In the rows, zero is written as 128.
Each path below is one point turned by a fixed rotation once a step. After each direction that follows a path, write how fast that rotation turns it, in deg/step (0 if it stays still).
Each turn is a multiple of 5 degrees from 10 to 175, or 0.
Each row of a path follows its step; steps can be skipped.

step 0: [133 115 130 135 125 141 121 140 120 139 126 118 127 128 116 139 122 120
 129 123 131 122 128 135 115 129 129 132 126 139 128 108 119 120 141 134
 133 132 124]
step 1: [133 117 126 127 129 137 122 128 118 117 133 114 126 124 134 136 130 112
 130 135 132 120 130 126 141 132 136 119 135 132 135 123 111 137 129 115
 122 120 141]
step 2: [130 129 127 119 131 127 129 124 132 143 140 110 143 117 138 143 127 119
 140 124 123 129 134 134 130 121 123 128 127 129 126 134 129 149 118 131
 129 123 122]
step 3: [128 124 119 129 116 121 119 131 123 133 137 119 130 120 111 119 137 124
 133 117 118 128 121 146 134 128 116 124 135 129 116 126 132 132 142 140
 130 127 128]
step 4: [128 122 112 128 132 129 124 131 128 131 127 122 120 120 116 121 137 123
 115 127 105 122 126 119 128 129 137 125 123 114 134 134 131 140 132 118
 120 124 141]
step 5: [119 142 132 105 119 136 134 122 134 134 124 114 134 121 128 127 138 130
 120 117 125 131 140 120 109 129 128 124 124 124 130 123 130 133 126 134
 127 128 138]
step 6: [129 132 137 132 112 136 120 121 118 129 141 121 126 131 109 112 126 126
 129 117 132 126 135 134 122 122 117 124 129 122 131 125 125 114 114 119
 136 123 133]
step 7: [125 133 117 121 134 140 122 129 120 128 121 135 132 131 111 127 135 125
 127 144 125 132 126 132 125 123 140 127 138 126 126 130 127 137 113 104
 141 126 128]
step 8: [108 132 139 112 124 124 132 117 130 137 117 144 134 112 125 132 135 133
 137 132 129 122 120 128 132 118 121 121 127 133 137 119 127 137 122 127
 133 131 131]
step 9: [131 121 136 136 129 118 131 125 122 137 122 138 121 122 119 123 128 129
 131 118 132 142 127 124 137 140 112 124 124 123 130 115 140 129 123 126
 144 108 131]
step 10: [116 124 127 134 140 134 126 138 138 120 130 125 137 140 124 120 131 132
 130 138 130 130 117 124 126 129 139 128 114 122 124 111 144 135 133 123
 139 117 136]
[129 128 127 128 127 130 126 130 131 127 127 126 129 127 124 133 125 132
 125 130 129 124 133 129 131 126 125 125 130 131 130 128 136 129 129 127
 129 126 131]	0
[132 127 123 128 130 128 124 131 133 126 127 128 128 129 126 129 134 126
 126 130 133 128 123 123 130 123 128 129 126 129 127 129 125 129 128 125
 129 131 132]	115
